cols: Q B H V
W: [129  89 115 146]
R: [ 86 147 153  72]
N: [ 86 115 153 116]
[ 86 115 153 116] -> N
after: [147] -> [153]

cols: D P L K
A: [122 132 128 109]
F: [110  94 141 102]
Z: [156 137 124 181]
U: [110  95 143 108]
T: [160 139 123 181]
G: [119 137 119 119]
X: [104 108 142  95]
Y: [107  94 142 103]
C: [107  94 142 102]
col: [143 123 119 142 142 142] -> L
dup G:  -> [119]

cols: S M J E
Bosas: [ 96 174 120  92]
vepan: [147 147 130 111]
Tok: [172  62 125 168]
veteg: [148 114 124 155]
mured: [175  58 140 186]
Patup: [131 130 130 130]
dup Patup:  -> [130]
dup vepan:  -> [147]
after: [175] -> [58]
after: [120] -> [92]
col: [111 168 155 186] -> E
after: [172] -> [62]

cols: kizo velik rufa mipu Veb
dolo: [160 121 148 195 130]
Talev: [160 121 148  68 130]
soze: [160 121 141 195 130]
after: [68] -> [130]
col: [195  68] -> mipu
[160 121 148 195 130] -> dolo
[160 121 148  68 130] -> Talev

cols: kidu kiga nore Dipen deri pif mopep lizop lifu
leba: [ 76 131 136 142  85 113 116 158 145]
tase: [ 82 169  58 115 157 126 159 173 136]
Kad: [144 161 157  97 169 101 157 127 121]
nefi: [ 91 107  89 132  86 179  88 162 135]
zerap: [174 145 165 100 161  90 124  87 145]
gitaf: [144 161 114  97 151 101 157 100 121]
dup Kad:  -> [157]
after: [89] -> [132]
after: [173] -> [136]
col: [116 159 157] -> mopep
col: [169  86 161] -> deri
col: [145 121] -> lifu

cols: nef doruk kif feg metev denuk tufu
sas: [130 116 125 153 122 115  77]
tol: [155 114 111 171  91 155  65]
lin: [146 153  59 119 170 144 143]
lan: [156  89 155 161 109 143 106]
rovi: [114  79 183 141  78 187  92]
zoz: [173  74 167  90  82  98 145]
Somaf: [188  84 178 160  72  70 145]
Konor: [115  60 189 169  84 181  94]
after: [89] -> [155]
after: [59] -> [119]
col: [ 59 155 183 167 178 189] -> kif
after: [160] -> [72]
col: [79 74 84] -> doruk
col: [155 183] -> kif
after: [119] -> [170]

cols: miviv sug vadu miv
gugar: [126 177 177 177]
Topit: [ 72  84 201  95]
gon: [ 53  83 201  82]
after: [84] -> [201]
after: [83] -> [201]
dup gugar:  -> [177]
after: [72] -> [84]
[126 177 177 177] -> gugar
col: [72 53] -> miviv

cols: bok vof Molap ler Bufi nekav zuzev Fini vodam pap
tamuf: [124 126 125  96 151 131 153 127 184 177]
Dol: [ 77 107 107  95 107 130 114 107 154 152]
tife: [163 152 106 118 154 131 165 143 167 166]
zize: [ 87 112 147 112 138 131 112 112 170 165]
col: [126 107 152] -> vof
dup zize:  -> [112]
col: [125 107 106] -> Molap
dup Dol:  -> [107]
col: [118 112] -> ler

cols: modez lefol vol vena zibar doli
tel: [146 117  89 155 115 155]
madan: [ 97 149 161  88 116  85]
fegu: [101 154 119  95 150 116]
rezet: [140 112 133 140 104 148]
lekov: [132 119 136 107 157  98]
supi: [143 112 121 132  94 138]
kan: [132 119 136 137 138 148]
rodaf: [108 139 143 139 144 115]
daku: [112 131 185 114 149 154]
rivo: [133 108 158 183 131 147]
Miras: [145 106 155 173 114 150]
Gak: [124 145 133  83 141  94]
dup rodaf:  -> [139]
after: [88] -> [116]
dup tel:  -> [155]
[140 112 133 140 104 148] -> rezet

cols: lik Gulom Tiv pafev
boz: [110 115 127 131]
lipu: [129 124 131 136]
dapil: [129 124 131 144]
Vek: [129 124 197 123]
Disep: [120 127  84 163]
Feren: [136 127  84 163]
fesif: [151 160 109 153]
gan: [134 139 118 104]
col: [136 144 123] -> pafev
col: [124 124 127 127] -> Gulom
[151 160 109 153] -> fesif

cols: vedar tefoz gimav kiru nuf zil
nas: [124 128 133 111 147 157]
gibu: [141 107 107 166 129 107]
vab: [104 146 102 146 137  97]
Dati: [173  85 129 106  85 154]
dup gibu:  -> [107]
after: [133] -> [111]
col: [141 104] -> vedar

cols: Peda bog sisu Peban
vobor: [112 176 103  81]
tud: [112 176 109 176]
disum: [112 135 109  62]
vuf: [113 176 176  70]
col: [103 109] -> sisu
[112 176 103  81] -> vobor
dup vuf:  -> [176]
[112 176 109 176] -> tud
dup tud:  -> [176]

cols: muzer gis kib nikig Daf
kuvat: [124 138 125 103 184]
Sigig: [135 116 133 139 136]
Luku: [ 99 133 132 125 106]
sirop: [100 100 100 100 141]
after: [132] -> [125]
dup sirop:  -> [100]

cols: Nalek Mopit fuli baboz pep mavov Det kobag
dagem: [108  61 128 124 190 110  96 153]
gudam: [121 154 133 132  56 153 111  99]
runi: [142 102 155 122 201 129 139 160]
Pumit: [113  81  85 110 154  84 108 129]
vak: [130 163 127 148  64 147 123 104]
doluk: [164 116 144 175 110 126 115  94]
Berop: [128 135  82 128 104 103 137 130]
nal: [130 163 127 148  64  98 123 104]
vese: [149 147 192  92  94 176 125 117]
after: [84] -> [108]
after: [116] -> [144]

cols: Mamib zuzi kofub vade vodi
Dud: [126 149 151 150 101]
sez: [148 130 173 160 116]
bamar: [126 105 130  91 173]
tata: [ 75 126 121 163 110]
luki: [120 144 145 103 121]
rosig: [ 92 133 174 104 107]
Pobur: [151 126 110 140 134]
Nipu: [144 132 121 131 133]
zez: [100 136 135  61  67]
kaso: [124  96 106  83 122]
nezif: [133 146 141 161 106]
des: [101 138 147  74  73]
after: [161] -> [106]
col: [134 133  67 122] -> vodi

cols: zaf tozov lis tovu Sop gav Kofes Sepev ker
libi: [156 136 104 132  97 172 128 116 152]
lolok: [141 141 121 161 165 174 138 129 141]
kupag: [141 141 121 178 136 150 177 170 128]
dup kupag:  -> [141]
after: [177] -> [170]
dup lolok:  -> [141]
[141 141 121 178 136 150 177 170 128] -> kupag

cols: Vid Zabof Porek biv zeso Kapo lotu
Kesel: [169 107  72 147 150 169  82]
lib: [169 107  72 147 150 185 105]
vonel: [155 147 168 172 172 147 169]
Setos: [ 96 134  77 105  98 150  84]
turor: [155 147 168 172 172  90 165]
col: [185 147] -> Kapo
[155 147 168 172 172 147 169] -> vonel

cols: Ruvek duni ropud fize tosi Mano pepir
Palud: [ 70 152 174  94  81 136 185]
vur: [151  88 170 175 160 174 158]
fefu: [111 162  64  64  64  64 153]
buz: [156 156 156 156 161 183 166]
mipo: [137  63 118 148 109 168 188]
dup buz:  -> [156]
col: [156  63] -> duni
col: [158 153 166] -> pepir
col: [ 94 175] -> fize
col: [170  64 156 118] -> ropud
dup fefu:  -> [64]

cols: lup Gok Fafi Nepeb
Sulum: [181  69 156 177]
Kibom: [164 116 169 163]
pir: [113 172 136  94]
after: [113] -> [172]
after: [156] -> [177]

cols: Kub kap tese betuz
bek: [147  69  69 150]
bezo: [178 185  76 148]
Zus: [146 122 173  92]
Gisu: [ 84 135 102 113]
tuvo: [156 152  71 178]
ked: [164 118 167 116]
luzul: [175 114  70 106]
raz: [190 111 151 131]
dus: [122 130 128 168]
til: [ 90 128 143  66]
after: [70] -> [106]
col: [ 69  76 173 102  71] -> tese
col: [ 69  76 173 102] -> tese
after: [130] -> [128]
[146 122 173  92] -> Zus
dup bek:  -> [69]

cols: deme savel nos rasen Parut mula Morud
tade: [129 119 142 156 199 157 135]
Nik: [140 143 115 166 142 195 140]
Befal: [100 161 156 165 175 206 132]
pum: [169  82 121 146 120 133 158]
riv: [ 85 164 139  98 132 114  95]
vala: [ 98 116 116 143 116 167 116]
dited: [178  81 116 145 116 118 150]
Geti: [128 114 142 154 184 156 133]
kuzuk: [150  81 154 116 154 154 158]
Simi: [113 143 114  74  62  69 111]
after: [74] -> [62]
after: [129] -> [119]
after: [178] -> [81]
dup vala:  -> [116]
col: [166 165 146  98] -> rasen
dup kuzuk:  -> [154]

cols: semo gevo segu zim soz
ripid: [175 150 130 169 120]
Galo: [ 66 168  95 121 139]
Gogug: [200  87 183  87 111]
peva: [132 119  92 129 107]
Lusab: [ 67 133  85 125 133]
teduk: [103 176 165 138 109]
tetu: [134 147  54 160 114]
col: [130  95] -> segu
dup Gogug:  -> [87]
dup Lusab:  -> [133]
col: [165  54] -> segu

cols: Neluv Sune dume Ganab boko Sov bor sivum nota
Lum: [189 142 165 121  99 164 147 126 116]
rodu: [137 124 123 137 178  97 185 141 123]
Vut: [163 140 133 113  98 133 118 132 139]
Tizi: [189 142 165 121  99 165 109 150 109]
col: [116 123] -> nota
dup Vut:  -> [133]
col: [137 113] -> Ganab
after: [98] -> [133]
after: [163] -> [140]
col: [123 139] -> nota

cols: par lodu Kerat suda duf gik
Kiku: [125 121  53 188 141  62]
suko: [129 132 188  97 116 116]
Nuro: [ 95 165 135 183 103 111]
Modas: [135 117  90 186 137  87]
Kunit: [109 110 136 162 110 114]
mibev: [152  71 123  92 150 136]
lasal: [144  97 137 141 127 141]
reg: [118 192 143 140  98 122]
reri: [126 131 198  74 116 192]
vug: [134 157  87 174 126  83]
dup suko:  -> [116]
col: [188  97 183 186 162  92 141 140  74] -> suda
col: [141 122] -> gik
col: [141 116 103 137 110 150 127  98 116] -> duf
after: [143] -> [140]
dup lasal:  -> [141]
dup Kunit:  -> [110]

cols: Busog meb Rogo ritep kidok
bar: [ 76  73  90 112  73]
Noluf: [ 99  73  90 113 188]
duru: [ 99  73  90 135  73]
after: [113] -> [188]
[ 76  73  90 112  73] -> bar

